Here is a table of points, one per row:
6 -49 49 13 -32 -62 -36 10 -2 11 15 -27 -43 -2 -29 32 -41 4 17 -16 -20 -38 6 15 21 -27 -13 -78 20 12 11 -59 29 -51 -36 -9
27 41 -19 -5 23 -35 -2 21 45 -60 -53 -12 -5 -34 16 30 76 -14 32 -36 -7 -35 -31 -42 2 12 -48 -29 -15 -17 -13 37 56 -1 -15 -35
-39 6 -55 -21 -56 -28 8 64 4 11 -15 14 -41 27 -7 -38 12 -30 58 32 16 20 62 7 34 30 1 5 40 -35 33 -4 1 59 16 -60
12 36 -19 -15 26 -30 17 18 21 16 -69 -33 -32 0 19 17 59 61 34 -10 49 -30 8 -16 2 33 -62 -25 -9 -20 33 12 -34 18 -52 61
10 -52 -21 -44 16 -22 22 -5 0 -42 -32 -36 -13 2 24 39 30 -10 11 81 56 -35 -41 -27 24 24 42 12 -40 -36 20 -16 34 53 -45 24
29 7 -2 37 -39 35 -53 -30 -8 -15 -3 50 -70 -2 75 24 -1 24 49 32 -1 25 39 -34 -4 -18 61 33 7 32 6 -5 -13 -43 -15 53
-64 -37 6 -2 -43 25 -10 -42 -38 -48 10 -35 35 24 25 -51 37 29 -29 -60 57 20 30 38 -45 -10 -2 -6 3 -5 -7 -32 -49 -26 42 9
-7 57 12 42 25 -2 -24 -23 16 -39 23 4 42 42 35 56 -56 -41 2 44 4 31 -31 37 -61 -6 -61 2 49 30 -9 8 -45 25 -18 19
-54 -12 13 6 -51 32 5 19 -34 -31 -50 26 2 16 62 -22 15 -4 -43 -26 -18 34 -34 -14 -19 -16 30 3 -18 15 -44 -26 49 -30 30 14
16 -31 -31 31 68 52 -27 -52 15 45 -19 -26 -37 42 -24 16 -27 -4 -6 12 20 46 39 35 11 17 -36 3 -21 -29 -26 -9 50 -35 0 -70
-26 4 34 12 42 33 -51 40 -55 26 30 -59 -31 -28 -9 35 -40 22 13 -57 -5 39 -11 -13 -10 -1 53 52 50 24 -30 37 41 54 -29 -37
-11 -62 30 9 3 -20 -30 -37 25 7 3 1 32 40 27 -17 52 50 19 31 -58 54 37 -15 -16 -35 30 -48 11 30 -4 65 -62 -25 -22 -23
9 19 30 30 -40 -65 51 -46 -52 17 51 8 47 0 16 15 37 -12 5 21 -3 33 49 33 0 -13 -16 -23 39 30 -14 -6 58 24 12 15
30 -55 2 21 -32 -3 -3 -50 -58 -44 -32 22 -12 -18 -60 67 -20 12 -30 10 -26 29 40 -37 -38 -15 5 30 31 -10 24 15 -14 -32 50 15
-38 -41 8 17 55 17 -15 -8 -14 -32 20 -18 -3 17 -30 -49 37 36 -41 11 -21 -47 -2 -12 10 19 10 20 45 27 -58 -10 35 25 22 35
-52 -12 -12 37 14 25 1 -24 -29 2 -34 5 17 19 -24 -28 4 -72 -7 39 -37 -60 -36 -19 5 46 23 15 20 32 -8 -17 29 -53 32 16
-37 2 -46 4 51 1 -2 -8 52 35 68 2 -42 -41 36 37 33 39 -32 -9 11 -32 21 16 -25 -4 41 -62 7 7 8 -33 4 23 6 -39
37 9 -16 -25 7 29 11 5 -61 -30 -17 -35 50 -6 25 24 37 -27 29 -37 -82 -13 -37 -1 24 27 24 -15 -51 -51 47 5 37 45 -17 16
4 17 -84 15 -3 33 29 -2 -30 -16 -28 16 36 2 -14 -44 9 31 33 27 -26 -53 -40 41 -2 -83 21 25 15 17 -43 -27 -24 -14 8 4
42 29 36 53 -26 16 -3 -26 46 -7 49 -11 56 25 -29 -49 -59 -31 1 -28 55 -25 69 -29 9 -28 -3 -21 -13 -13 -6 13 57 8 9 54
37 10 -52 -57 6 -29 -8 26 -9 24 54 30 -23 11 20 -39 -46 12 37 -14 -16 29 -49 -56 -17 29 -21 -47 2 -48 -27 -13 47 2 19 9
-41 -42 -24 31 34 27 59 78 -6 -22 -25 48 42 10 -54 7 -3 49 -50 44 -25 25 -52 -41 0 12 9 11 -33 37 -28 -34 7 -21 20 26
34 22 -33 -2 35 9 41 19 -31 -7 18 -41 -53 -48 -69 -48 7 -51 49 -30 22 5 -28 -11 12 10 -24 -28 -51 38 45 23 -47 13 26 -8
17 44 -34 -39 30 -12 47 39 19 12 -9 -31 -42 -11 32 13 -8 -56 -90 -23 12 13 53 -37 20 -1 -7 -24 -13 -13 53 37 24 -14 -14 -6
-53 43 33 -22 -40 42 -47 -44 27 5 -11 -22 36 -43 -14 6 15 -41 -24 12 -14 -4 21 -21 23 -40 -4 6 48 -10 13 -63 -40 4 -26 -7
8 15 -54 -66 -72 -31 4 6 57 14 29 -12 -31 17 -55 61 -25 -28 -12 -49 -6 36 8 45 2 10 -16 3 -50 4 -73 28 -45 14 23 -5
40 -5 30 -6 -45 13 -8 -39 39 -27 -51 2 -53 1 -5 -64 -52 62 -26 38 -57 -39 43 -16 -50 -25 -35 23 2 37 13 0 45 35 2 -7
25 27 -33 -6 30 -64 5 8 51 -7 -61 -41 66 -41 33 20 -12 -6 20 -44 -12 -19 -36 -14 26 3 54 -21 -9 -24 36 35 11 12 59 21
-28 -71 26 25 -16 20 40 11 56 79 -4 8 -6 -52 45 49 23 -36 22 -34 5 3 33 18 -50 -18 -34 23 -15 1 -9 -32 17 0 -33 -7
-1 31 46 -5 9 -23 -6 28 29 18 7 -25 -41 -49 -52 -31 -32 -19 24 74 21 43 -23 47 -19 27 56 -41 -2 -48 -33 20 -58 1 -21 -8
70 -49 27 11 -12 -13 -32 -3 -9 -29 -15 14 -30 -17 52 -45 43 -78 -55 41 -32 5 24 61 -16 -25 -50 11 27 12 -17 -6 -33 -9 19 30
39 26 -55 -1 -68 10 -33 39 -14 28 30 -5 75 -29 -8 15 -33 18 -31 36 27 -3 37 25 -12 49 -10 -38 -36 -3 -15 35 -36 -43 -67 -40
26 -37 14 -6 -38 2 44 35 20 -32 59 -40 -26 -4 47 29 -12 42 20 -31 16 -63 -48 -16 40 20 -48 1 -12 -40 34 28 -36 6 -6 -18
56 17 11 1 18 20 10 20 -37 27 -44 55 -16 46 -44 -30 10 23 -31 -95 -20 -49 12 7 -11 1 43 30 35 10 -39 -27 -63 -24 5 29
23 54 57 -19 -26 20 -26 -17 -29 44 9 31 -13 -33 -33 41 -3 69 -8 15 43 -10 -40 47 -17 -14 -18 -34 33 4 3 40 36 34 35 -41
-48 35 -4 57 -14 -58 -28 -4 -26 46 0 10 -39 16 -3 8 -34 4 -61 -1 26 -11 -35 -50 15 -17 -42 -5 -22 -2 -22 34 -66 38 -25 -38
32 49 28 40 -23 -39 -14 -14 25 -32 7 22 2 6 -7 -39 33 40 -37 -7 -32 6 14 37 -24 13 26 38 -5 18 5 -56 -28 -27 4 -9
Along one direction, these points spread out more than along any other. Take the direction at right angles to it along which they spread out most. Go by this last direction. Where along it does each point below lie, from 0 to 99? 50 is the average, and the first point above lies past it. One standard deviation of the points above along it is 16.
41 -62 10 13 -27 27 -55 -9 27 -5 -24 36 42 41 -13 -19 10 -36 1 3 55 48 -48 10 14 -38 -43 -14 17 50 58 -23 5 -1 -10 17 52
-53 28 -25 -28 35 -32 8 -26 2 9 30 18 -36 -38 -14 10 -2 39 11 -16 15 57 19 46 64 -9 -52 39 -44 -12 -15 -19 12 -41 -45 -1 61
-29 6 22 7 -45 -17 18 -24 15 14 21 19 -36 44 -37 -40 -10 -20 12 -4 47 15 -80 39 -35 -28 11 11 42 23 10 57 60 -57 -46 -16 60
-59 -36 3 31 43 2 -44 -8 16 -13 15 56 -34 -49 -40 -16 -34 -44 -16 -60 6 23 3 44 -11 1 -19 -30 4 -39 38 25 8 47 -49 -7 63
34 18 54 -52 34 12 55 -38 21 -6 -1 30 32 -29 37 1 -57 -36 33 -33 25 14 -5 -66 46 38 -23 -20 7 12 6 5 -64 3 -19 -53 55
-48 -9 2 -44 61 27 21 39 -33 -36 -20 12 29 47 -20 44 12 19 4 42 -16 -55 67 13 -22 -42 15 16 -7 4 -27 -14 -1 -42 31 21 33
25 14 24 8 -3 -18 -36 -17 22 -20 79 20 26 25 -53 -24 48 -31 -3 32 -7 40 -30 -64 -41 -34 2 57 10 0 50 -41 -14 -35 11 6 51
-52 -19 22 -32 30 -56 -38 17 -13 39 25 53 70 -24 38 -24 -47 -20 39 1 26 -23 11 45 -13 33 -17 34 -48 -5 7 38 23 6 1 -25 57
